name the system of each run:
run 1, E (8 x 18):
0:  147  341   43  111  -67 -144  116  -52   -1   62  187   21  447 -111  -37  178 -121   38
1:   26  178 -171 -167  269   39  -21  -31  -96  -10  157   20  -97    4 -257  344 -170    3
2:  -50  -26   20  -18  222 -140 -175   66  -45  295   27  -56  -73  -70 -153   -4  250 -265
3:  163   66  157  369  -38  -31   25   88   14   46   23  -22  124 -164  -59   81  261   85
4:   47  172  -37  107  139  129 -122 -160  -27 -262  -18   10 -165  -23    6  178    2  224
5: -142   35 -128  -86  219  -69  -96   62  -98   42  -27 -113 -225   33  172 -136  120  -31
6:    9 -238   38  155  -29   11  223  187   36   41  -75  -76  -11  -45   21 -138  164   68
7:   -1 -115  129  123  -75  122  -26 -212  120 -255 -111   38   -2  -18   12   14  -74  115
run 2, G (8 x 18):
0:   93  -15  389  435 -430  173 -148   97  107 -148 -262   22  -81  -20  -77   92  186   34
1: -133  346  -54   69  -38  -71 -352 -135 -108 -158  -72  -85 -188   58  482  -95   40   56
2: -114  137 -321  -86  297 -110  324  339 -187   17  105 -222  -81    9  142   -3   -6  115
3:   92 -188  111   38 -198  259  331  349   20  -17 -202   28  -26  104 -270  -71   68  127
4:  -50   14  259   79 -398   56 -197 -142   87  -66 -241   73   88   92  220 -305   37  -40
5: -154  299 -137  -58  106 -203   39 -140  -62 -131  104 -130  176  -15  369  -59 -220   70
6:  -54   39 -165 -266  176   97  319  203  -81  -40   18  -35   -6  109 -252  116 -219   89
7:  -35 -148  260  -47 -256  100    1  123   85  136 -218   48   63   94 -287 -107   20 -196
run 3, S (8 x 18):
0:   65 -314 -148  -28 -484 -203  369   89  108   35  244  -33  194   34   63  328 -685 -171
1:   73  -79   -6 -334  -42  253 -507 -427   68  -83  -22  275 -263  162 -308  263 -284 -139
2: -112  342  -81 -137   26 -347 -463 -180 -112  289  117  -53   72   -7  420 -215   76 -283
3:  376   56 -392   54 -253 -144  241  249 -166  196  382   64   98  -26  207  263 -179  154
4:  354 -225  -98 -181  152  253 -186 -114  -32  211   58  309 -182    8 -418   76  213   51
5:   61  113  176  137  111 -172 -222 -260   54  211    2   35  328 -177  164 -369  380  -60
6:  196   80 -186  264   42  -41  328  -10  -31 -214  189  -24  173 -146  261   84  -38  412
7:    9 -300 -158 -117  461  165  130  -18    4  -52    2   -9 -256  -31 -287   42   85  119
run 4, Y (8 x 18):
0:  141 -293 -213  141    5 -335 -472 -589  122   63  349   69 -106 -206  491  140 -114 -164
1:  394 -460 -440  110 -141 -284  -62 -151   11  215  497  121 -121 -181  313  292 -186  -48
2:  416 -537  -97  141 -289   44 -326 -322  140   67  224  277 -229  -89  -11  322  -88  -73
3:  314 -199  -43  182 -174 -191 -510 -483   97  189  246  202   35 -181  302   42   89 -125
4:  452 -200 -394   96  -42 -166 -135 -283  -38  129  414  182  -25 -166  361  126   -3  175
5:  386 -508 -281   -9   22   67 -221 -302   61   89  222  259 -277  -81   17  156   29   68
6:  277 -442  -12  158  -39 -149 -279 -398  150  220  186  182   44 -215  100  -34  153 -127
7:  364 -219 -161  266   -6 -147  -49 -370   99  -16  313  133  120 -249  274  110   -2  184
run 5, E (8 x 18):
0: -415 -137  353  541  -54 -192 -218    9  185 -249 -173 -351 -297 -155  190  193   80 -283
1: -140   64   24  486 -343 -112  -46  236    6 -310  -32 -258 -335  -12  434  306 -129   63
2:  -48 -226 -186   48 -287  128 -139  229  -53 -170  -92  -64 -633  198  224  216 -157    3
3:   56 -331   -8   12 -464   67 -233  140  -26  143 -160   67 -342  158  242 -199   89 -134
4:  288  -77    6   96 -554  129   -1   40    5  -11  -70  186   44  115  259 -187    0  204
5:  168   23 -186 -301 -212  224  -27 -128  -57 -109  -35  224  -47  215  119 -146 -214  238
6:   26  -73 -166 -411  -15   22   43  -16  -80  214  -22  117   92  172   51 -348  -56  -39
7:  140  -96   65 -115  -89   17  241  -13   54  168   -1  111  366    6 -164 -210  -22   18
run 6, R (8 x 18):
0: -152  286  -23  129 -320 -159 -353  -85  -56 -149  -54 -103 -143   73  634  -84 -101  -23
1:  -93  124 -210 -197 -357  -83   18  476 -190  192  -39 -102 -210  251  256  -62 -127 -138
2:   60  -59  174 -184 -402  213 -171  232  -29  235 -268  145 -113  254 -223 -185  107 -177
3:   55  120  183  -42  -75   71 -240 -161   -2  109 -192  120  151   51  141 -518  352   50
4:  -45  322 -165 -232  201   41  173   98 -187    3  -49  -27  119   84  184 -355  121  265
5: -189   81  -32 -339  277  151  160  182  -61   16 -148  -55  -69  160 -367  -49  -50  -13
6: -157  -51  331   19  171  -12   31 -119  151   59 -148  -47  230  -89 -344 -117   90 -189
7:  -50  333  186  195  105  -74   86 -162   50 -155   10  -79  361 -138   43  -13    8  135
run 7, Q (8 x 18):
0:   43 -525 -223  136  274  -90    0 -147   37   -1  119  -43 -290 -151  276 -140  209   97
1:  107 -571 -156  107  113   83  311  -93  111 -171   59    6 -121  -93   49  -38  -32  239
2:   33 -448   57  105  -24   25   69 -369  238 -222   29   42   49  -86    7   48 -220   42
3:  -13 -259   -6  174   -3 -265  152 -255  160  -27  190  -88  234 -189  157   75 -228 -100
4:   76 -108 -156   35  -57 -148  268  -27   44  -16  249  -35  172  -76   -6  297 -371   -7
5:  143 -107  -58  -58 -226  -83  -60  -86   62  102  185   92   77   13 -108  297 -325 -172
6:  245   -4  -88   65 -231 -183 -114  -29   -7  269  226   92  153  -73   78  125  -55 -135
7:  284  110 -256  -15  -38  -46  -74   -8 -122  124  234  102    2  -45  103  161  -24  110
run 8, C (8 x 18):
0:  156    5  -16  -54  125   84 -373 -150  -32  121   52  143 -193  -10 -251  223  117 -108
1:  115  142  -34  190  169 -186 -117   33  -72  256  157  -38   96 -180    5   49  296  -51
2:  156   65 -176  129  203   55  167   99  -82  -86  144  -23  -70  -87  -45  243   49  246
3:  -45 -155  -65    1  310   96 -115  -52  -16  -50  -54  -27 -303  -27  -73   -1  170   38
4:  -55 -146   54  212  167 -117  101   -5   43   42    0 -112   72 -145   97 -153  216   17
5:   -1  -96  -41  161   62   30  209  -69   62 -251   26  -54   14  -59  102   76 -113  201
6: -154 -211  -36  -51   71   -9  -93 -167   59 -103  -42  -42 -183   31   79  -23 -112  -75
7:  -35 -195   24   94 -120 -169   67   -7   70  106   45  -84   97  -61  119  -59  -33 -138
run 9, C (8 x 18):
0:  398  134  -65  181 -168  -25   97  -79   26    1  317  152  273 -146 -211  516 -231  125
1:  108  113 -137 -115  202   64 -513 -250  -63   30  123  130 -347    9 -149  333    7  -98
2:  110   17  -94  155  208 -299  -99  178 -102  431  218  -86   26 -180   15   44  352 -204
3:  302  -54 -132  273   96  115  250  157  -42 -105  145   28  -55 -128 -120  277  132  331
4:  -18  -79  -66   37  333  153 -263 -228   -6 -186  -70   17 -368  -33   33  -25  218  144
5: -119 -134  -71  146  281 -252  119   30   -1  113   77 -179   59 -161  263 -220  211  -25
6:   42 -287  -96  122   52   49  373   24   70 -222   59  -53    4  -64   12   84 -161  241
7: -101 -299   66   -6   52   81 -184 -305  148 -178 -113   15 -200    5   30  -60  -55  -42
run 10, Y (8 x 18):
0: -196  249  392  173 -230  -90 -231 -204  172 -159  -80  -70  181  -32 -142  293 -256 -266
1:  -85  542 -158   -9  -36 -230 -168   49 -171    9  177 -118   36   16  261  254 -215  -91
2:  146   83 -276 -184  -97   77  -41  370 -214  208   93   37 -313  159 -135  272  -69  -56
3:  158    6  223   19 -281  161 -258  166  -18  257 -180  159  -70   83 -285  -44  278 -165
4:  183  354  129  174 -113   24 -130  -32  -70   49  -72   83  219  -48  166 -246  321  206
5:   77  108 -271 -129  251  150   82   10 -167 -110   -1   36 -146   48  174 -175  137  373
6:  -53 -373  -68 -178  243   97  125   66   18  102 -104   -3 -155   37 -153 -245  140  -23
7:  -41 -214  259  188  -27  -36  218  -62  175    8  -90  -55  286 -115 -102 -166   80  -21
run 11, B (8 x 18):
0:  131 -426 -120  -93 -127  113  198  -83   86  -61   48  102  -37   39  -76   55 -255   76
1:  -70 -214  -44 -104 -131 -136 -198 -261   76   67   43   26  -22   20  190  -60 -215 -234
2:  122   44 -133   76 -277 -185   95   67  -41   93  177   -3  144  -15  271   61 -175  -10
3:  262 -106 -190 -135 -132  102   27    5  -36   82  129  176  -44   77 -128  168 -156   52
4:   85 -112  -49 -103  -27 -107 -246 -129   -6  267  105   85    0  -26   -1  -37   46 -222
5:  190   59  -45  177  -72 -166   15  -39    0  126  176   21  206 -139  144   36   61   41
6:  210    3 -194  -51  117   68    4 -106  -45   -9  138  104  -35  -26  -41  125  -27  178
7:    5 -113 -160 -106  212 -108  -75  -63  -53  176  100  -12  -65  -32   26  -71   86 -114
run 12, G (8 x 18):
0:  259   23 -342 -110  -75  -24  366  257 -165  149  197   49  112   34  137  -22  -77  235
1:  290 -134  -43 -210 -258  223  126   75  -17  137  -78  236  116  141 -121 -256   33  146
2:   88   -2   94  -70 -149  -65  -73 -249   68  126  -14  114  334  -12  170 -357   31  -13
3:   38  124 -100 -117  198  -75  110 -292   19  -84  159   42  292  -72   56  -14 -179  127
4:   -6 -108  -49 -280  251  106   77 -115   27   18   -5   77   19   51 -347   29 -126  -26
5:  -34 -201  203   34   -9  -67  -79 -124  143  130  -37   13  128  -70 -228   -9   13 -253
6:   14   80  111  208    8 -103 -180 -254   99  -89   91  -15   77 -118   20  233  -80  -58
7:   -3  108 -148  -73  207   -9 -170  -48  -85  -28   92  -11 -227    3  -44  236  -53  -23
run 13, B (8 x 18):
0:   87 -167  -42   30 -399 -425   24  308  -40  605  182  -59  249  -28  178 -129   38 -444
1:  543  -73   76  241 -367   93   39 -218  123   -6  223  299  346 -152 -183  308 -111  203
2:  174  194 -274 -281  148   14 -572 -407 -118   72  177  211 -223   57  110  106  -40  -27
3:  127   82 -280    8  135 -324   98  325 -211  469  253  -97   93 -103  235 -142  297  -80
4:  363 -324  -21  136  156   95  294  -94  100   64  162  158  222 -184 -339   92  107  212
5:  -70 -100  -51  -73  375  -80 -337 -573  101 -109   99   50  -60 -115   79  -12  -41  -67
6: -126  101 -268  103  198 -343  195  135 -117   40  209 -233   38 -115  424   -5  -33   26
7:  140 -338 -201  -27   88   90  408  149   22  -35  119   11  -62  -28 -238  215 -168  125
run 14, S (8 x 18):
0: -157 -280   29   30  -62 -188 -202 -156   98   64    0  -84 -121  -17  197  -44  -88 -298
1:   76 -149 -118   61 -289 -118  -73 -110   46  -43  133   23  -38   -3  288  120 -253  -45
2:  130 -152 -232 -157  -25   42 -201 -137  -48   30   96  118 -255   68   98   69  -90   -6
3:   88 -138 -124 -107  -27 -147 -141 -109  -31  257  102   55   19  -10  157 -163   53 -144
4:  243  -90 -134   27 -137  -47   17 -145   20   62  170  130  151  -49  139  -24  -74  101
5:  163  -65 -162  -96  173   61  -64 -221  -13   -9   98  120  -31  -31    1  -32   37  136
6:   13  -59  -93  -27  223 -141   36 -129   -1  127  106  -18  128 -107   76 -136   76  -17
7:   92 -101  -63   82   70  -83  162 -102   56   -7  145    4  170 -117   -4   87  -90   55
run 15, R (8 x 18):
0:  -23   -7 -112 -133    0  140   16 -218    1 -248  -90   65  -54  110  270 -254 -103  252
1: -201 -147 -168 -303  106  -47  164    2  -21    1  -11  -80  -40  121   80 -145 -230  -75
2:  -17 -131  118 -138 -143    9  167  -34  108   64  -43   49  240   53 -243  -33 -224 -134
3:   34  144  145  -22  -55    0 -159 -339   93  -77    0  105  244  -32  -26  -28 -119   -4
4:  -48  233 -153 -108  119 -174  -75 -114  -81   46  160  -46   91  -15  170   51 -127  -36
5:   54   77 -111 -126  -15  -67   36  177  -90  190  107  -12   -5   43 -167  193 -124 -141
6:  139  -21  125   45  -80   22 -178  -40   24  157    6   99   22  -37 -210   97  105 -122
7:  151  109   -9  142   34  -53 -125 -110  -26   66   68   44   64  -97  134  -62  203   92
run 16, Q (8 x 18):
0: -173 -613  -43   33  -83 -120  -44 -325  218 -143  -30  -70 -181  -15  356 -189 -206 -148
1:   25 -413 -109  127 -163 -172  464  -25  130  -72  123  -80  264  -96  332 -169 -230  122
2:   42 -107  -94 -120 -170   22  205 -285  114 -264  113   78  192   47   53  152 -554  123
3:  -47 -108  -32 -186 -133 -261  -58 -247   93  178  180   22  247  -11   44   36 -363 -311
4:  226   65 -146  -45 -174 -190  219  103  -47  259  242   58  358  -49   13   72 -137  -37
5:  268  215 -141 -169  -84   68 -118 -127  -74   62  163  192   94   52 -137  233 -184   76
6:  141   44 -112 -131   56 -122 -290 -121  -71  314  157  104    5  -35  -38   33   94 -207
7:  278   -3 -176   19  116  -17   50  110 -111  236  149   82   42  -81  -41  -28  249  121

runs to name:
run 17 (2 x 18):
0:  -49 -125  242  333 -316 -107  247  163  139  -62  -60 -140  203  -74   43   38  -79  -48
1:   79   54   45    8 -232  223 -143 -188   47 -309  -83  109 -159  109  -59  237 -271  140

B
run 18 (2 x 18):
0:  192 -255 -230   42  176  -39  178  466 -126  363  160  -48 -241  -57 -279  208  258  -81
1:  373 -259  189  398 -399  149 -122   90   86   94  -98  161  -61  -69  -37  -26  371   97

G
run 19 (2 x 18):
0: -215  -81  193  -32  -38   37 -252  -52   89  -12 -181  -45 -189   70 -158   63  -47 -271
1: -112  159   98  121 -296 -141 -157   32   -4  -24  -49 -101   12   48  262   29 -115 -134

S
run 20 (2 x 18):
0:  452 -387 -409   44  -43  129 -126 -250  -33  -63  245  246 -324  -47  275   91   11  340
1:  123 -480 -250 -143  312  -92 -143 -268    3  255  127  104 -131  -83  211 -369  276  -24

S
run 21 (2 x 18):
0:   33 -128  -73  -89  -59 -143 -191  286 -118  481   30  -11 -187   42  -67  -74  246 -355
1:  345   15  128  124 -227  146   29  156  -36  229  -66  177  175  -20 -133 -201  374  149

R
run 22 (2 x 18):
0:  347 -221 -264  344   69 -218  458  365  -95  237  342  -76  118 -257   95  158  221  197
1:  218 -427  -31  149  258  230 -194 -424  159 -251   74  179 -282 -148 -234  279   51  177

E
run 23 (2 x 18):
0:  296  457  -56  -90 -169   79  247   81  -93   23  177  155  428   27 -260  268 -247  204
1:   52  445   39 -231  399  217 -197  -61 -147   47  -60  106  -40   54 -452   89  198   72

S
run 24 (2 x 18):
0:  293  -71 -207    1 -209  -54  -16  171  -68  251  244   96  -63   -1 -108  343 -105  -94
1:  264   20  120  102 -226  142 -365 -124   31  100  -19  199 -109    4 -166  159  116  -47

Y
run 25 (2 x 18):
0:  276 -211 -333 -223  201 -298  297   -8  -52  491  401   86  416 -152  -24 -100  -15  -91
1:  369 -236   64   86   26  265  132 -242  159 -156  112  241  132 -105 -491  340 -117  220

Y
run 26 (2 x 18):
0: -106  269  -80   51  222  -32   59  498 -246  135  -88 -210 -249   36   49  -37  352   33
1:   -7   48   80  -43  -61  390  -61  257  -75 -157 -312   43 -375  214 -228  -27  172  168

Q
run 27 (2 x 18):
0:  322  -39  325  429   67  131 -418 -528  155  -98  -64  225  120 -258   10 -162  534  238
1:  -70  399 -345   67  429 -330    4 -288 -127 -171  330 -158  151 -197  582   14  -84  239

C
run 28 (2 x 18):
0:  275  -47  -64  -44 -332  149 -137 -160   27  -65   58  229  -44   86   -6  165 -209   96
1:   40  105 -140 -209  133   32 -313 -175 -104  102   -3   95 -143   53  127 -181  148    9

S
run 29 (2 x 18):
0: -121  -18  105 -354  175   15 -180 -244   41  185 -102   90  150   72 -196 -298   38 -215
1:  -67   37  169  147  202 -215   90 -197  128   42  107  -98  382 -208 -144   76  -34 -138

G
run 30 (2 x 18):
0: -165  431   97   24  337 -142  462   58    1  -99   84 -190  532 -138 -225  110 -140  112
1: -195  320  190 -206  108   51  -17   50   26  -38  -53  -46  107   78 -605  439 -335 -249

Q
run 31 (2 x 18):
0:  -15  205  241 -532  140  295 -255 -518   77  -20 -213  308  290  174 -441 -256 -100  -31
1: -161  615   81 -256  147 -251  118   34 -123  268   25  -88  617    3    1 -318   18 -119

E
run 32 (2 x 18):
0:  183 -271 -296 -190 -276   90  112  207  -66  117  106  104 -233  177  -55  182 -271  -13
1:  297 -208    8  -10 -438   59 -252 -182   64  154    3  237   30   46  125 -122   20  -44

Q
run 33 (2 x 18):
0:   34  149 -135  -66 -126   27   81 -222  -21 -245   33   46  162   58  380 -141 -252  291
1: -190  -24 -181 -384  133 -104    0 -187  -19   22   46  -24   17  116  100 -127 -306 -141

Q
run 34 (2 x 18):
0:  322 -166 -267   -5 -354  -32  -75   96  -56  181  221  123 -130   44   90  262 -167  -33
1:  322 -274 -152  -46 -226   49 -271  -92  -19  203  102  225 -196   29   56   11   81  -34

R
run 35 (2 x 18):
0: -220  189  488  299  322 -268   68   68  121  241  -62 -228  445 -275 -391  -43  362 -339
1:  -54  526   72  451  228  -25  300  156  -61 -397   56 -222  139 -186   14  376   12  360

Y
run 36 (2 x 18):
0:  235  306  119  -51 -249  199 -294  -19  -75  115 -134  210   52  122  -68 -132  195   76
1:  160  343   51  -80    1   98 -155   38 -136  164  -88  124  116   53  -12 -278  323  118

B
